Rotation paths and how fast each direction turns (degrees each step):
Each turn is a multiple of 5 degrees from 10 to 175, or 0.
Each row of a path follows its step; steps can be skipped.
path 1
step 0: [  1  34 -46   9  -5  24   5  -9  14  12  -4  10  -5 -18 -32 -14  18   0
 -27   0  15  19  -4 -37  14   4   2 -19 -23   4  28  -1  -5  23  -5  -5
 -18  -3  -3 -10  28  10 -32 -11 -13 -10 -11]
step 1: [  1 -14  12  -9  -4 -39 -10 -14  26  -4  21   8   0 -25 -32 -38  -7 -27
  10  -6   2 -12   7  -1 -25 -27   1  19 -27   2  10 -12  14  19   5  18
  10 -29 -23  10  14  -8   2 -13  -4  33 -11]
step 2: [ 26 -17  19 -17 -13   3  -4  22 -17  25  42 -33  10 -29   8   8 -20   3
  -5  10 -39  12   6  -7  -4 -11  11 -10  -8  -1   8   8  14   9  -9 -38
 -14   2  23  -7  17  21 -21 -11  -9  11   7]
step 3: [  6  10 -35  20 -29  25   5   6  11   2 -30 -23 -36   0   0  -5  10  -7
 -13 -15   4  24  -4   3  13 -43   3 -21 -14  -9  20 -14  11  22   1 -23
  23 -22 -16   3  -5   3 -22 -20   0 -10   8]
step 4: [  5  10  18 -16  -5 -14 -31  -8  15 -15 -14  35   3 -15 -17 -37   8 -15
  10  12 -45  -5   6   9   8 -10  -7   3 -38  -3 -21 -14  35  -8 -14  -9
   0 -26 -24   8  10   5  -7  17   1 -12  13]
step 5: [  4  -2  -3  25  34  -1  -6  -3  -5  27   3 -32  27  -3   3   6 -24  -7
 -13   8 -16  23  31 -10  -8  -9 -26  14 -40  11   1  25  16  -8 -12 -14
  -5   4  17 -17   0   8 -39 -10  -4  11  16]
step 6: [ 19   4  -7   9 -17  37  20   9  35 -21   3 -16 -43   4 -13  -7  20 -32
  24   1   8  12  12 -15   1   5   0   3 -17  -3  35   4  20  16   5 -17
  19  11  -5 -14   5 -27  -6   1 -15  14  26]
step 7: [ -7   2  21  -9 -12 -21  -2 -21   8 -25  -1  35  12  -9   6  -7 -19 -41
  16   1 -14  10  -6 -11  17 -40  29 -21 -16  35  -6  10  19 -21 -11 -24
 -12  10 -23   6  15   2  -7  -3 -16  -3  -6]
step 9: [ 13 -24 -10 -22 -10  45  -1 -22  23   5   4 -10  -2  19 -20 -16   1 -19
   6  -2  24 -10 -10 -26   9  15  16  -6 -13 -18  16  -6  21  19 -26 -25
   1 -28 -21  -5 -13 -22 -34  14  16  14  -1]
step 10: [  1 -16  19 -11  26 -10  29   4  -9 -19  14   5  16  -4  15 -19 -10 -20
   3 -12  -1  -9  -1   6  28 -33  10  10 -13  11 -15  16  12  -4  16 -18
  20 -46 -13  -5  34  11 -15  14 -36  -7   6]
step 12: [ -2 -32  -5 -10   7   0   0 -20  19  -2 -23  14 -15  10 -34  -1 -16 -13
 -11  24  11  24  -5  14   4   1  19  -5 -27 -20  16 -11  21  21   2  -6
  39  10 -27  19   8  -9 -27  -6  10  34 -16]
[ -2  -4   6  -2  15   3  -1   8 -14  -7  -2   3   2  -4  -4   0  -5  -4
   6   2   2  11  -2   4   2   3   5 -11   0   2  -4   3  -1  -2  -2   1
  -6  -4   9   4   6  10  -7  -3   2   1   2]	135
[ -3  -8  -4   3   4   0   4   3  -2  -3   8  -8   5  -2  -7 -12  -4  -1
  -1  -4   2  -5   4  -9  -9   7  -1   5  -6  -2  -8   7  -2   3   3  -1
  -2  -7   6  -5  -4  -9   1   7   8  10   2]	90
[ -3 -11  -8  -3   1   2   0   1  -1  -6  -9   5  -8 -13   1  -1  -1 -10
  -2  -4   3  -3   4  -6  -5   1   7   3   6  -5   2  -2   5   3 -14  10
   8   2  -6  -3   0   1   0   4  -2  -5   0]	125
[ -4  -5  10 -10   2   4  -1  -5  -2   6   0   8  -2   1  -1  -4  -8  -6
  -2  -7 -10   4  -8  -1   5   3   0   9  -1   9   0 -12  -1  10   3  -2
   1   6   0   6  -5  -1   3   8   4   4   6]	135
path 2
step 0: [-16   1  -3 -22  14 -11 -18   2  18  -1   7  36   9 -14   1 -30  -9  18
  -6  -9 -38 -33  28  16  -3   7  11 -22   1  20 -26   1   5  15  34  11
 -32 -14  10  35  11 -11   1 -13 -19  -3  37]
step 2: [-20 -10  14  -9 -29 -24   4   7 -24 -10  25   4  10  23   1  16  10 -33
  25 -21   1  16  19  -1  13  46  -5  -1  -4   2 -36 -24  16  -9 -24  -8
  -4  -6  25 -10  -2   1  18 -25  37  -1  10]
step 4: [-13  21   0 -12 -16  39 -21  -2 -28  18 -21 -10 -28 -28  35  -5   9 -24
  18  -1  15  23 -50   2 -16  -9  -4  -7  32  -6  10 -19   4 -27  -4 -25
 -11  10 -14  -4   3  20   2 -11 -12   9  -1]
step 5: [ 17  28 -35 -38 -37  21  11   0 -35  -9   7 -33  -5   4   3   1   1  -2
 -16 -38 -13 -21   6  16  -1  19  -8  18  -3  24 -31  -7  -2 -39  26  11
   3  19  -4 -12   0 -18   2   4   4  -7 -10]
step 6: [ -1  19 -14 -34  -1 -15 -30 -13 -11   0  17 -12   4   5   3 -17 -14  24
 -30  13 -10 -18 -23 -17  -5 -21   3  32  -8 -25   9 -37 -27  36   1  30
  14   6 -15  -1   0 -18  13  17  -3  17 -34]
step 7: [ 35   3 -35 -33  -9   4 -19 -23  11 -26   6   8 -13 -26  27   6 -28  -8
  -6   2   7  20  26  -3   4 -21  -6 -20  -2  -8  33 -31  11  10 -40 -17
 -13  -8   8  10  39  -5   2 -15  -5   3   3]
step 8: [ 48 -10 -28 -12   6   3  17  -6  -1 -15 -16 -30   0 -12 -51   5 -38 -19
  22   8 -27  -3  13  23  10   0   7   7 -23   6   5  -9  31  11  20  30
  -1  -7  -1   7 -13  -6   1  -4  12   5  29]
step 9: [ 14 -31  11  -2  -4 -12 -21   8 -27 -12 -13  27  21   6  16  -1 -25  24
  52  19  16 -13 -28   3 -24  10   5  21  -1   3  30  -9  -3  43  12  14
  -8  -5  14  -4 -20  13  11  -3  18  11   1]
step 11: [ -2 -15  26  -3 -15 -13   6  -8  -4  16  -7   1  14   2 -44 -21  -3  -7
  -4  25   4  11 -24   4  -2   1  16  27 -27 -30 -13   4   5 -54   5  17
   9  18 -29  39   3  25 -23  -8  17  22  10]
step 12: [  5 -19  36  11 -37   6 -21 -10 -14 -21   2  15  29 -11  -1 -19  28  27
  -4   4   9  16   4   4 -40  -5 -17 -12   7  16 -27 -17   2 -17 -22  -1
 -18  38  24 -19  11  16   9   7  14  22 -16]
step 13: [ -8   6   6  -6 -28  20   1   0  52 -21  -6 -22   9 -24 -27 -21   7  -1
 -20 -11  -3  -3 -29   7  22 -14   7 -24  17   0 -13  17 -14   1 -12  10
 -24  26  -6 -12 -13 -40  21 -13  14 -30 -16]
[ -9   7  -6  -9   6  -4   9  -1 -10   4   2   9   6   2  -2  -5  -9   2
  -4  -8   5  -6  -2 -12  -2   3   0   5  -1   1   5   9  -6  -6   3  -4
  -4  -6   0  -4  -2  -7  -4  -3   6   1  -4]	80
[ -4   1  -6  -2  -7   1 -11  -2  -2  -4  -7   8   3  -2   8  -3   0 -11
   1   5  10   9   8  -3  -6  -4  -9   6  -1   9  -3   2  -1   0  -3  -7
   3  -7   7  -2  -1   9   6   5   2  -7  -3]	140
[  0 -11  -3   4   6 -10  -1  -1   3   1  -2  -2   5   3   6  -1  -8 -11
  12   5  -3  -9   2   3   3   1   2   3   2   1  -6  -1   2   5  -3  -2
  -5  -8   8   2  -1  -2 -16  -5  -3   6   1]	45
[  1  14  -5  -5  -2   3   0  -9  -3  -9   5  -5  -6   1   2   2   0   4
  11   8  -2  -7   3  -2   5  -1  -4   0  -4   7   7   8   3  10  -3  -1
   8   2 -10  -2   3   3  -8   2  -2   5  -3]	35
path 3
step 0: [-43   4  -2  16  -3   0   6 -22   2 -14 -27 -14  -9   1 -27  -5  -4 -26
 -10  -3  16  -7   1  21   1  24 -19  -5  25   3  19  21  41 -23  11   5
 -21 -27  22  19  -1  11   1   0 -54  -2 -15]
step 1: [-34 -23  -5   4   0  36  11  12   5 -23   0  23  12 -22 -22  12  20  22
  10 -19 -22 -29 -14  12 -11 -13 -39 -10   4  -7  -1  -1  -9 -16 -37  -9
  -8   3  16  26 -26 -13  25  24  -6   6 -24]
step 2: [ -8  -4 -12  17 -31  39 -12  -4   8  26   3 -17  31  10  -1   4  -4  19
   8 -31   2  10 -14  18 -21  24  -2 -14   4  37  15 -27  -2   3 -26  21
  13  25 -27  -3 -11 -32 -12 -18 -13  23 -17]
step 3: [  0  -4   0  19 -17 -13   3 -30 -14  43  -1 -26 -13  14   3  19 -18 -11
  36  11  16 -42  21   3   0  26  -8  14  36  31  11  24   9  14 -31 -11
 -19  -4   9 -12 -21   0  22 -15   4  11 -16]
step 4: [-43  -5  29   9  -3  10  27  20  13  12 -28   7  37  32 -25  -5   0   6
   8 -11  14 -39   9  -6 -13  13 -11   0  13 -17  -2  48  11  -3  -2 -16
  13  11  20  -5   7  26  -9  17  11  11  15]
step 6: [ 16 -44 -17  -8 -26  22   0   6   3 -10 -16 -24  -7 -13  -9 -28  11  21
  30  30  21 -13 -10 -30   2 -11  -2   0   5  44  18   9  -6 -27 -32  22
   6   7   0 -10 -13 -12  18   1 -10  31  -4]
step 8: [  3   2  35  11  10 -10  39 -11  -3  24 -16  -9  27  13 -21 -11 -14  10
  14 -35 -13   3  13 -31   2 -10 -35   9  16 -24  28 -11 -17   3  -1   4
 -14  -5  29  -1 -15   7  40 -29  -5  -5 -26]
step 9: [-20 -20   8 -28 -22  31  -2   5  24  17 -14  -4  -5  13 -21 -18  32  -1
  12 -22   6   2 -16 -28  14   1  19  -6  28   1  27  -5  17  22   4  36
  -3  -7  39  37  19   9  -8 -10   9  22 -11]
step 10: [-18 -29  20 -15 -38  21 -11  12 -14  -5  -1   2 -30  11   4  12  13 -24
  14  -1  -7 -12   2   8  14 -31 -21   0  31  33  36  10   2 -10  -3 -12
  -7  32 -23  11  21 -14  22 -11 -31 -25  12]
step 11: [-25 -12   8   1 -18  -3  12  24   2  25 -50 -22  28  -8   8 -32  -9  14
 -16   1   3   3   3  -9 -12 -28 -31   1  18   6 -10  10  10  12 -22  15
 -23  -5 -46  -8 -25  -5  14  19 -28 -19 -14]
step 13: [  4 -25  -3   4 -10  26   1   7 -32  15 -17 -19 -28  26 -16  14  -4  -4
  18 -55   2  -3  -2 -19  16  25  11   6  29 -34   9  -9   6 -45  -8   4
  -4  26   6  -8   9   0  20  18 -19  24  -2]
[  1 -13  -3   7   6   0   9   1  -7   4  -7  -5  -7  -3   1  -3   5   4
   2  10  -1  -4  -1  -1   8  -1  -5  13  -2 -14  -7  -2  -2   3 -11   1
  -2   0   0   2  -1  -4   5  -1   5   0  -2]	145
[  3  -9   1  -4  -7  -5  -5   0  10  -1   1   8  10  -6  -7   2   3   4
  -2  -4  -1  -4   6  -7  -1   7   4   2  -6   0 -11   4   2  -3  -8   9
  -6   2  -9   7   6  10   0  -4   2  -2   0]	145
[ -3  -4  -4   7  -3 -12  -2   1  -5  -2  11   4   3   2  -6   5   3  -2
   0  -1  -2  -8  -2  -3  11  -8   6  -5   0   7  -3  -6  -5   2  -2  -5
   0   3   8  -6  -5   1  15  -1  -3  -9   0]	155
[  1  -1  -9   2 -11   1   3  -1  -5  -9  10  -1   2   4   8  -3   8   0
   8  -8  -1   5   1  -7  -4   2   3  -5  -2  -7   2  -6  -6   4   2  10
   2   5   3   6   4  -9   0   3   7   9  -5]	100
[ -4  -4   0 -10  -1   7   4  -7   4   4  11  10   2   0  -1   0  -5   6
  -1  -3  -7   4   2  10  -1   4  -4   8   9   0   2  -6   8   9  -6   4
   2   0   9  -8   1  -4   1  -9   4  -5  -2]	55
